Read these off the matrix that follows.
1) Report the centre entry.
2) Report the entry just left of 75.
3) Report the minimum.
4) Report the entry just left of 17.
((66, 69, 75, 72, 71, 59, 65, 70, 56), (72, 71, 88, 69, 68, 55, 17, 77, 64), (67, 74, 69, 71, 70, 57, 64, 68, 55))
1) 68
2) 69
3) 17
4) 55

[[ 23  32   0  18 -13]
 [-41 -10  -1  37  13]]
The top-left entry -> 23
The smallest entry in the last column: -13
The entry in the bottom-left corner: -41
The third smallest entry is -10
What is the entry directly above -10?
Answer: 32

Read these off the grid that follows. Rows and columns are numbered from 1.
1) The entry just right of the largest entry?
2) The entry in the top-right corner?
3) The entry in row 1 and column 1?
4) The top entry of the column that holds the largest entry?
5) The entry in row 1 and column 2?
6) The entry just right of -3.53?
[[-0.06, 4.96, 5.74, -0.34, -0.17, -0.77, -4.68, 1.85, -4.63, -2.33, -0.19, 2.63, -1.45, 1.42, -2.19],
 [-0.30, 5.05, 4.62, -0.02, 1.18, 0.12, -3.94, 3.51, -4.06, -3.53, -1.08, 2.16, -3.42, 0.32, -2.38]]
1) -0.34
2) -2.19
3) -0.06
4) 5.74
5) 4.96
6) -1.08

[ 1.70 -1.32  5.67 -2.77 -0.22 -2.73 -5.11]
Find the first entry from the right.
Answer: -5.11
Find the entry just right of the centre entry.
Answer: -0.22
The 2nd entry from the left: -1.32
The first entry -> 1.70
The entry just right of the largest entry -> -2.77

[[-1.78 -1.59 -1.64 -1.86  0.10 -2.11 -2.19 -1.77 -0.97 -1.73]
 [-1.70 -0.30 -0.34 -2.10 -2.16 -2.16 -2.21 -0.97 -1.81 -1.73]
 [-1.59 -1.96 -1.12 -1.76  0.21 -2.09 -2.13 -1.49 -1.66 -1.81]
 [-1.69 -1.94  1.31 -2.16 -2.19 -2.15 -2.23 -0.46 -2.18 -2.01]
 [-1.58 -2.20 -0.23 -2.00 -0.32 -2.13 -1.94 -0.81 -2.16 -2.13]
 [-1.49 -2.10 -0.40 -1.83 -0.53 -2.04 -2.06 -1.09 -1.98 -1.91]
 [-1.48 -1.53  0.13 -2.03 -2.07 -2.07 -2.17 -0.63 -1.82 -1.78]
 [-1.83 -2.13 -1.71 -1.83  1.97 -2.13 -2.16 -1.81 -1.78 -1.94]
 [-1.71  0.23 -1.02 -2.10 -2.14 -2.21 -2.28 -1.06 -1.54 -1.75]
 [-1.43 -1.72  0.33 -1.94 -2.09 -1.95 -2.20 -1.01 -1.75 -1.68]
 [-1.78 -2.14 -1.52 -1.99  1.92 -2.16 -2.09 -1.57 -2.06 -2.04]
 [-1.64 -0.91 -1.11 -1.93 -1.69 -2.05 -2.22 -1.48 -0.96 -1.59]
 [-1.64 -0.83 -0.97 -1.97 -2.01 -1.95 -2.18 -1.47 -0.97 -1.52]
 [-1.39 -2.07  0.61 -1.77 -1.68 -1.97 -2.06 -1.06 -2.01 -1.94]
 [-1.42 -1.20 -0.44 -2.03 -1.94 -2.21 -2.20 -0.46 -1.78 -1.80]
 [-1.51 -2.06 -0.84 -1.73 -0.01 -2.07 -2.12 -1.33 -1.80 -1.82]]
Give the entry directly below the largest entry.
-2.14
The last entry, reading row by row -> -1.82
Give the first entry on the diagonal from the top-right corner.
-1.73
The third entry, reading row by row: -1.64
The largest entry in the last column is -1.52
The entry in the top-left corner is -1.78
Give the 5th-last entry, reading row by row.
-2.07
Give the 2nd entry on the main diagonal.
-0.30
Give the bottom entry of the column that holds the smallest entry.
-2.12
Give the entry in the bottom-left corner.
-1.51
The entry directly below -1.43 -> -1.78
The entry directly above 0.13 -> -0.40
The bottom entry of the column that holds the largest entry is -0.01
The entry just left of the smallest entry -> -2.21
The top entry of the column that holds the largest entry is 0.10
The first entry in the row that holds the largest entry is -1.83
Give the last entry in the row that holds the largest entry.
-1.94
Give the first entry in the row that holds the smallest entry.
-1.71
Give the entry just right of the largest entry.
-2.13
The third-last entry, reading row by row -> -1.33
The entry directly above the smallest entry -> -2.16
Give the top entry of the column that holds the smallest entry.
-2.19
Give the third entry on the main diagonal.
-1.12
Give the entry directly below the smallest entry.
-2.20
The largest entry in the first column is -1.39
Give the third entry on the diagonal from the top-right corner.
-1.49
Give the entry just left of -0.91.
-1.64
The fourth entry, reading row by row -> -1.86
The entry directly above -2.23 -> -2.13
The third largest entry: 1.31

grid = ((-0.42, -1.15, -0.18, 0.65, 3.68, 0.55, -1.60, -2.04, -1.17, 0.51, 1.86), (0.24, -1.14, -2.65, -2.31, -2.91, 0.98, 3.55, 4.16, 2.05, -0.63, -0.51), (-0.74, -2.78, -1.25, 0.14, 5.56, 1.53, -1.25, -1.95, -1.35, 0.59, 3.03), (-0.36, 0.10, 3.20, 2.56, 0.97, 0.34, -1.22, 1.64, -0.81, -2.64, -2.79), (0.52, 3.36, -1.55, 1.12, 1.25, -2.47, -3.98, -3.01, 0.66, 1.54, 2.90), (0.11, 1.82, 2.21, 2.18, -0.69, -0.89, -1.53, 1.29, 0.12, -1.84, -2.25), (0.13, 0.47, 2.86, -0.35, -3.46, -0.22, 1.69, -0.49, -0.76, 0.17, -2.81), (0.33, -1.72, -6.49, -3.15, -1.67, 1.41, 3.74, 6.88, 3.90, -1.18, 1.45), (0.24, -1.01, -0.14, -3.67, -2.74, -0.04, 2.93, -5.46, -1.47, 4.70, 1.55), (-0.50, -1.50, 3.92, 0.95, -0.50, 1.27, 1.30, 0.93, -1.66, -1.64, -3.49), (0.32, 0.13, 1.49, -1.89, -4.37, -0.14, 2.84, -1.17, -0.47, 1.52, -1.73), (0.24, 2.31, -1.51, 1.60, 1.54, -1.46, -3.07, 0.36, 1.22, -0.57, 1.45), (-0.22, -1.07, -0.35, -0.16, 0.69, 0.77, 0.58, 1.02, 0.04, -0.51, 0.01), (-0.67, -2.82, -1.80, -0.19, 5.12, 1.55, -0.77, -1.28, -0.96, 0.54, 3.01))
The 5th entry in reading order: 3.68
Which number is the entry just right of the largest entry?
A: 3.90
The 2nd smallest entry -> -5.46
Which number is the entry just left of 2.86?
A: 0.47
The first entry in reading order -> -0.42
Which number is the second largest entry?
A: 5.56
The entry just right of 0.93: -1.66
The third largest entry is 5.12
The entry just left of -2.25: -1.84
Which number is the third entry in reading order?
A: -0.18
Which number is the maximum?
A: 6.88
The entry just right of -0.74: -2.78
Which number is the entry just right of the smallest entry?
A: -3.15
The entry just left of -2.47 is 1.25
Which number is the entry just left of 0.17?
A: -0.76
Which number is the fourth entry in reading order?
A: 0.65
The smallest entry: -6.49
Which number is the entry just left of 1.29?
A: -1.53

Read these off the row that follows.
1) What is the smallest entry?
2) What is the entry just right of 6.49?
[-6.07  1.66  6.49 -3.11 -3.55]
1) -6.07
2) -3.11

[[-3.08 -2.73 -0.77 -0.24 -1.26  0.67  2.52  0.49 -0.29 -1.34  4.52  2.47]
 [ 3.46  2.38  1.22 -1.63  3.56  1.34 -0.37 -0.28 -2.58  0.87 -2.46 -0.89]
 [ 3.79  2.65  1.83 -1.56  2.74  0.16 -0.47 -0.47 -1.90  1.30 -2.46 -2.27]
 [ 5.46  3.03  0.78 -2.26  2.55  0.38 -1.79 -0.64 -1.01  2.51 -4.61 -2.68]
 [ 5.55  0.97 -1.11 -3.55 -1.41 -0.07 -2.28 -0.78  0.94  4.60 -5.08 -3.28]
 [-2.40 -2.98 -2.73  0.82 -5.40 -1.01 -1.08  0.10  3.63  0.95 -0.01  0.38]
 [-1.74 -0.76  0.28  1.17 -2.24 -2.00  0.23 -0.06  2.06 -0.55  1.78 -0.53]
 [ 1.10  0.83  0.10 -0.09  0.38  0.14 -0.94 -0.19 -0.17  0.60 -1.86 -0.61]
 [-1.84  0.36  2.42  0.52  3.92  1.00  3.34  0.41 -3.26 -3.11  4.84  1.99]
 [-4.46 -1.36  0.36  2.45  0.05 -0.08  1.81  0.59 -0.26 -3.18  4.20  2.58]
 [-3.49 -1.52  0.28  2.24 -2.80 -1.91  0.69  0.14  1.93 -1.37  2.72  0.07]
 [ 0.30 -2.70 -3.28 -0.75 -7.16 -1.63 -2.62 -0.37  4.77  3.72 -3.00
  -2.01]]
The entry just right of 2.65: 1.83
The entry just left of 0.52: 2.42
Which number is the second smallest entry?
A: -5.40
Which number is the smallest entry?
A: -7.16
The entry just right of 4.20 is 2.58
Which number is the entry just right of the smallest entry?
A: -1.63
The 1st entry in reading order: -3.08
The entry just left of -0.08 -> 0.05
The 4th entry in reading order is -0.24
The entry just right of 3.63 -> 0.95
Which number is the entry just right of -2.28?
A: -0.78
The entry just left of -1.52: -3.49
Which number is the entry just right of -3.11?
A: 4.84
Which number is the entry just left of -0.29?
A: 0.49
Which number is the 5th entry in reading order?
A: -1.26
